(in the rows, 128 means zero)
The rows of M fall into 3 groups, and each row is roughly a mix of its group's hidden directions; one row fits no group.
M, 114 rows:
55,99,92,128,133,98,116,154,134,119,127
68,172,111,148,128,121,153,96,146,99,138
205,107,163,122,125,160,138,143,122,139,128
120,130,155,160,176,151,123,113,182,146,96
87,97,107,108,168,127,98,166,99,145,152
127,139,164,91,168,166,97,87,139,121,107
151,103,117,99,130,135,139,75,128,105,69
103,154,163,150,115,103,114,94,172,141,172
150,146,152,148,84,84,145,156,101,88,137
120,108,81,148,188,167,153,118,127,140,140
142,171,112,70,126,115,129,153,85,118,102
185,105,133,151,152,107,92,126,99,168,130
167,98,118,125,137,127,136,156,58,100,129
78,126,127,156,168,96,164,86,132,143,124
120,150,172,128,92,119,132,91,174,102,94
143,176,164,145,107,99,83,127,161,152,130
157,117,160,100,166,102,80,129,95,132,156
114,70,84,109,115,144,147,166,109,106,113
52,135,101,132,109,99,142,155,119,148,130
143,109,102,140,86,116,142,180,80,123,153
160,83,97,130,124,120,80,175,110,143,134
176,123,134,131,151,120,129,73,142,178,103
95,151,129,100,112,118,194,154,122,94,114
92,148,137,123,147,148,133,63,177,123,122
120,79,105,95,168,129,85,162,122,148,131
158,150,173,129,95,173,117,101,159,104,113
126,147,158,148,146,71,100,112,132,130,182
91,146,107,122,164,164,181,118,154,122,156
163,154,96,130,70,135,158,129,166,109,116
127,123,87,140,95,116,144,171,73,111,153
131,78,109,122,168,130,80,149,112,168,130
112,111,54,150,150,109,117,163,141,145,137
79,97,112,133,177,127,91,150,139,140,96
82,130,71,141,130,127,177,107,133,153,137
88,165,110,167,102,121,140,183,131,131,152
203,130,73,111,122,130,124,128,119,121,134
101,125,61,142,147,86,113,158,142,144,125
171,79,123,107,147,161,104,161,94,133,142
95,106,100,152,117,136,190,128,124,128,81
103,94,72,169,149,115,122,140,150,160,144
82,146,100,136,115,74,161,103,156,128,148
56,100,103,128,140,133,126,87,149,122,110
133,100,89,118,114,103,124,175,68,131,141
159,172,190,124,155,122,93,114,128,138,140
55,160,94,132,120,125,156,129,145,140,148
83,162,93,127,81,112,168,129,151,128,117
89,161,138,152,104,106,138,114,182,132,168
102,153,159,140,130,121,127,74,184,154,119
141,168,153,132,98,84,122,92,107,101,89
75,95,90,111,103,107,119,154,111,116,93
150,140,126,130,129,156,130,67,190,124,117
67,125,113,111,113,138,184,131,155,133,100
124,85,136,141,155,112,101,144,169,162,81
91,177,152,126,106,111,156,88,130,126,169
148,110,82,117,91,112,119,167,76,115,139
173,149,132,138,61,126,159,129,116,113,156
111,117,67,181,115,111,159,149,134,128,107
107,146,143,158,155,136,116,100,197,144,105
124,140,104,90,154,170,173,133,107,107,88
128,155,118,158,64,87,133,147,136,109,100
96,107,100,120,83,141,162,135,143,75,106
118,128,106,120,97,164,179,140,125,112,71
102,102,85,107,114,132,73,173,141,124,116
162,96,158,83,123,160,101,129,96,135,94
116,105,68,160,118,97,98,153,144,155,111
137,162,123,123,132,157,79,81,160,150,98
139,105,114,114,162,81,95,169,100,131,164
141,128,73,180,107,104,144,166,118,110,121
133,126,100,151,94,112,129,177,68,132,146
151,155,114,122,121,137,159,136,71,122,185
95,148,153,136,165,141,150,76,157,138,165
90,140,135,135,160,113,152,85,189,129,119
144,159,183,131,130,136,127,81,179,130,122
165,139,96,135,113,102,137,83,146,172,91
178,115,98,88,122,131,147,141,97,119,177
148,168,128,111,103,102,157,93,130,143,185
83,137,85,130,133,152,158,109,160,145,83
188,100,152,98,149,166,97,137,127,144,120
198,133,171,139,126,128,87,118,149,133,124
97,152,108,137,106,99,140,159,69,95,139
155,117,143,111,138,165,101,166,71,142,155
155,110,133,124,94,102,128,165,61,148,133
120,95,94,108,130,135,92,170,76,110,112
137,69,133,129,114,131,120,182,95,119,93
136,89,80,121,158,137,92,176,104,133,120
97,104,136,151,144,121,105,75,156,177,115
110,110,128,136,79,126,127,199,131,100,140
117,170,165,153,79,116,151,115,164,102,131
131,135,150,123,183,162,109,93,161,126,86
142,172,164,134,70,112,148,134,163,113,117
130,150,168,134,85,90,138,152,133,100,176
172,146,166,116,86,137,162,106,92,104,123
104,143,126,150,155,114,116,96,197,149,105
150,82,138,87,166,173,98,145,138,122,125
149,96,151,109,124,147,101,91,160,90,84
133,91,102,113,192,145,139,125,86,137,103
189,119,124,132,86,107,148,155,95,148,151
114,122,157,135,114,83,111,78,131,135,73
114,137,191,150,124,127,108,92,181,125,127
159,119,114,110,106,136,137,189,87,89,134
159,158,197,116,118,138,126,109,165,110,117
167,148,189,135,124,131,110,104,119,110,174
137,97,168,132,114,152,97,120,155,153,185
155,152,156,120,139,175,163,98,169,107,148
76,128,143,143,138,127,97,114,193,138,107
90,106,78,109,146,140,97,149,163,114,161
150,173,162,116,113,167,141,80,143,101,142
208,120,165,124,147,145,107,117,137,136,126
176,110,111,162,166,130,107,114,115,173,157
98,114,85,155,167,162,177,115,142,137,133
154,88,135,101,182,170,107,134,104,109,138
124,138,137,131,196,122,107,70,119,148,125
134,66,112,129,147,105,92,162,112,157,152
65,155,77,149,141,96,132,121,134,125,142

One row of each group comes first, with its name. Which group is each row after those in?
121,92,122,122,176,152,97,89,131,174,111 : W
131,78,80,141,157,126,139,131,73,141,135 : E
127,191,152,134,139,156,151,83,128,121,161 : J

102,99,79,137,87,107,110,175,140,119,147 : J
88,179,108,152,118,121,104,138,115,91,168 : E
78,135,118,152,165,116,124,104,179,129,93 : J
123,142,84,145,179,173,125,99,155,144,142 : W
92,116,84,128,93,118,178,150,100,103,119 : E
189,117,137,118,85,144,143,155,94,123,158 : J
97,145,105,132,113,174,152,98,171,142,89 : W
185,124,136,122,105,113,74,141,111,97,100 : E
63,118,118,129,117,93,126,170,89,133,126 : E
83,113,109,139,132,160,136,105,195,140,142 : E
172,124,133,146,72,104,156,175,115,130,123 : E
